One turn sends every row of this set to another row. A few are shown first. Where does it send the rows asked after them?
fosav: [-26.6 -11.3  -3.6 -15.4  15.0  30.2 -19.4  33.0   5.3  12.7 -18.8  16.7
  15.4  20.4  -0.7 -12.1  11.1  10.4  -0.9  17.7  -9.5  -7.9 -35.3]
Fubor: [-26.2 -28.3   8.5 -24.7   1.6   5.7  -1.7  30.3 -13.6  -8.0  19.6 -10.1
  15.4  10.3  -2.0   0.4   7.7 -14.8  -1.7  -1.4  -0.7  31.8 -36.1]
mupef: [-16.4  11.6   0.5 -13.6  -3.4  26.3  -3.6  28.7  14.9  -8.0 -17.8  18.7
  25.1  19.4   0.8  -3.6 -15.8  -0.8 -18.5  22.4  17.0  21.8 -10.4]
Dolas: [-14.0 -13.2  -9.3  27.3   6.4  23.6 -11.8  27.9  20.1  25.1 -30.2  -6.2
  -2.2   8.6  22.1   0.7   8.1  -2.4  -6.9  -4.4  -2.0   4.0  18.7]
zar: [-37.0 -25.8  12.7 -19.1   1.8  -2.0  -1.2  18.7 -12.8  -2.0   2.1  -8.8
  -4.9   8.5 -21.2   3.6   3.8 -20.8  -6.9  -6.5   7.6  23.0 -41.7]
Vufo: [-13.3   8.7  -5.2   9.0   5.0   6.2 -24.3  27.7  10.6  -8.8 -11.6   2.6
  -3.1   9.6  13.6 -10.2 -12.3  26.3 -21.9   2.4  14.6   9.0  26.9]
Mimig: [-18.4 -19.4   2.3  11.7   8.9 -11.4  -0.7  13.0  -6.0   3.5  -7.0 -34.3
 -28.7   7.0  18.6   4.2  13.0 -25.6  -6.9 -14.6   3.5  12.7   2.9]
baz: [-26.5 -21.8  24.1  25.0  36.8   8.6 -23.8  26.0   1.9   3.1 -14.5 -12.8
  13.6   9.0  -1.7 -14.4  -2.7  10.3 -19.0 -31.2  23.6  20.5  -4.9]
Fuf: [ -7.1 -21.9   2.7   6.8   6.0   4.1  -8.6 -18.8  -8.1   2.6  -3.4 -26.2
  -3.2  13.1   8.5 -13.3   4.3  -2.0 -15.7 -14.6  -6.1  38.0  20.9]
Repe: [-23.3  10.5   3.1 -15.7   4.5  20.7  -3.2  59.3  11.8  -4.1 -17.0  15.3
  13.0  17.4   6.2  -9.4 -12.2  -8.8 -20.5  10.7  14.1  13.9 -15.5]
bigu: [-15.7  -6.6  22.9 -15.5  20.0  22.1  -1.4   2.0 -10.9  -5.9  -1.1 -28.7
  17.7  -2.6  -7.3 -35.5  11.6  19.5 -14.9  -2.6  12.8   1.9 -10.6]
mir: [  8.8  -4.3   6.5 -19.6  31.9  16.7  -6.6  31.5  -2.4  20.8   0.1  -1.6
   6.6  18.4   8.7 -34.5  17.7   3.3   9.8  -2.3   8.5  38.1  -4.8]
Rava: [ -9.6 -30.1   8.1   6.9   3.1   1.4 -13.7 -13.7   1.2  -2.0  -6.6 -21.2
   3.2   9.2  -0.7   4.5   6.1  -0.6 -23.3 -23.0   1.0  47.3  10.6]
mipi: [-18.5  10.8  -5.0   8.2  -3.0  10.3 -39.5  17.7  17.8   1.6 -23.5  -8.0
  -2.1   6.8   9.3 -17.3   0.4  28.2 -23.1   3.4  15.4   9.5  17.1]
Farub: [  0.6  -9.5  33.0  -6.4  18.5  16.4 -24.1  31.8  11.6  24.6 -22.5  -0.2
 -18.5  22.3   3.3 -22.5  10.4 -12.0 -22.9 -10.5  -2.3  -5.3  -4.4]
pora: [-16.8  -0.1  12.7 -13.4  20.8   2.1   5.5   0.2  -9.7 -14.0  -3.1  -2.4
  22.6  28.7  -0.7 -13.7   7.1  -8.6 -27.8  -9.0 -15.7  22.8 -39.6]
gami: [-14.9 -13.0  19.4  17.3   3.3 -15.9  -4.2  11.8  -3.6  -2.2   8.7 -31.7
 -24.4  -2.0  19.0   2.7  10.8  -8.7 -11.1 -12.7   2.5  13.7   2.1]
Sevep: [-20.5 -24.3  17.5 -20.6  -6.1   2.1 -14.6  28.1  -5.3 -22.5   2.5  -6.8
   6.6  15.0 -18.2   5.9  -7.4  -7.6  -9.2  -0.6  -3.2  31.6 -37.9]
gem: [-13.9 -29.5   1.8  11.8  13.2  18.7 -19.7 -16.5 -12.7  -0.2 -10.2 -29.9
   2.5   9.1   8.2   1.9   5.8  -3.9 -31.5 -12.8 -13.2  28.1   0.5]
Bodun: [-25.7   2.8 -19.8  -7.7  11.2  21.6 -23.2  49.0  10.3  18.8  -2.7   6.6
   6.2  16.9   6.7 -13.2  14.9   6.6  -5.5   3.4 -15.6   0.4 -32.1]
deri: [-17.4 -10.9  23.7 -11.8   5.5 -17.9 -23.1  22.4  -3.2   8.5 -12.1  -2.9
  17.0  23.9  22.8   5.4   5.1 -10.9  20.0 -28.3  11.8  22.7 -12.7]
Kefa: [-17.6 -18.6   7.3  10.5   4.6 -25.8   6.4  18.6   0.5 -14.5  -0.8 -19.1
 -20.5   4.4  -1.5  10.7  22.8 -12.3  -8.8  -8.4   5.9  22.4   5.1]
kesam: [-19.4 -14.9 -11.5   9.4 -12.6  22.9  -2.9  35.0  15.7  15.4 -10.7  -8.0
  -9.2   2.2  12.3  -2.0  11.0  -7.7 -10.5  -1.2  -2.6  -5.7  29.0]
lol: [-44.3  -8.9   5.9   9.1  26.5  17.9 -15.2  11.3  -8.6   9.7  -6.5  10.4
   1.6   6.6   3.3 -15.6  -2.8  -2.6  13.8  16.3  32.7  27.5  10.7]
zage: [-30.3  -0.6  -2.8 -20.0  -1.9  11.5  -7.3  44.6   8.8   2.0  -7.6  24.3
  29.8  10.8  -9.7  -4.9 -10.7   5.6 -12.2   3.4  22.0  13.8 -16.1]
bekuz: [-40.6  12.2  34.2  -5.8  -0.6  11.8 -15.8  16.6 -12.6  -1.6  -7.6  -4.9
   1.2  16.8  12.2 -17.5 -24.4 -12.1  -1.2   0.3   5.8  -6.5 -14.8]
zom: [ -8.7  -7.0 -17.8   5.8   0.0  18.1 -22.5  29.1  13.2  19.4 -12.9 -10.1
   3.9   6.6  36.6  -8.6  12.2  -3.7  -2.6   5.8   1.5  -9.0  19.9]
teke: [-31.0 -29.3  19.1 -24.3   7.3  10.7  -4.0  18.0 -16.9 -13.2  12.4  -6.6
   0.5   6.6  -8.8  -2.4   2.9 -25.7  -9.6   4.0   4.6  35.5 -32.6]
feso: [-21.5  -2.1  -6.8 -12.3  31.2   9.5  14.9   3.2  -7.1   2.6  -8.0  -8.2
  23.0  14.5   1.9  -5.5  21.4 -15.9 -16.6  -6.3 -13.3  23.5 -40.3]
nibi: [-10.3   8.4 -10.2  24.7  12.3   5.7 -36.9  11.2  10.3   0.7 -15.6   0.4
  -6.9  16.4  18.9  -1.0   1.8  19.0 -27.3  13.5  12.7  24.8  12.3]
vit: [-18.5 -21.3  21.3 -23.2   4.3  -0.2 -16.0  -7.0   1.8  13.4 -19.8  -1.6
  -4.4   6.5   2.4  -2.3  34.8  -7.1   6.6   8.9  15.1  -3.3   7.6]
Meso: [-12.8   1.5  -5.3  -9.3  12.8  23.4 -25.0  26.0  11.1  13.9 -11.4  16.3
  29.3  13.7   6.6 -17.6  16.4   2.9 -12.0  11.1  -6.2  -4.8 -39.3]
Tesuv: [-11.8  -8.0  -6.5  15.0  -2.3  17.5  -7.7  33.6  19.1  23.0 -21.6  -5.1
   7.2   1.4  28.1   1.6  10.6   9.1   3.5  -1.4   9.3  -1.4  19.6]
feru: [ -6.1 -16.6  12.1  -2.9  28.7  14.4   3.1  -5.8  -6.3  -3.8 -12.8   2.5
  13.2  16.0 -11.6  -8.1  13.8 -13.7 -16.6 -10.4  -8.3  34.4 -44.2]
voke: [ -3.1 -21.7   7.1  10.7  16.8  12.3 -11.1 -14.5 -10.2 -14.2  -9.6 -20.7
 -20.1   7.8   3.3  -6.8  -1.6   4.0 -17.8  -8.8  -4.3  36.7  14.9]
kedi: [-22.1   3.6  -5.0   9.7  -1.3   9.3 -31.6  18.8  16.3   0.6 -22.3  -4.8
 -21.7   1.8   2.7  -5.3   4.7  20.0 -22.1  16.8  18.5  16.6  21.8]
vipuf: [-23.5 -19.6  11.9  19.2   5.0 -15.7   2.4  -0.2   0.3   0.7   4.7 -33.5
 -15.4  -2.8   6.9   6.4  25.4  -6.6 -14.3  -9.8  -1.2   5.5  -8.3]
Gev: [-27.8   5.0   1.5 -17.9  13.2  18.6 -11.2  45.6  15.6  -4.6 -25.7  22.3
  22.8  15.0  -2.1  -8.8  -2.3  -5.5 -17.9   6.0  25.2  22.8 -22.6]
Vabaz: [-17.0 -14.4  13.0  -6.2  34.2  -1.0   7.5   3.9 -11.8  -2.1  -5.3  -1.6
   7.2  32.2  -4.1 -13.9  10.7 -18.0 -19.3  -9.4 -16.5  25.8 -39.3]
sepuz: [-22.8   1.4 -15.6 -13.0  16.1  32.3 -24.9  30.9   0.9   8.9 -15.5  15.9
  12.1  25.1  10.6 -18.5   8.4   9.1  -0.2  24.9 -16.1   7.7 -24.2]

gami goes to mipi
vipuf goes to kedi
Where do these go?
feru goes to Mimig
mir goes to deri
mupef goes to feso

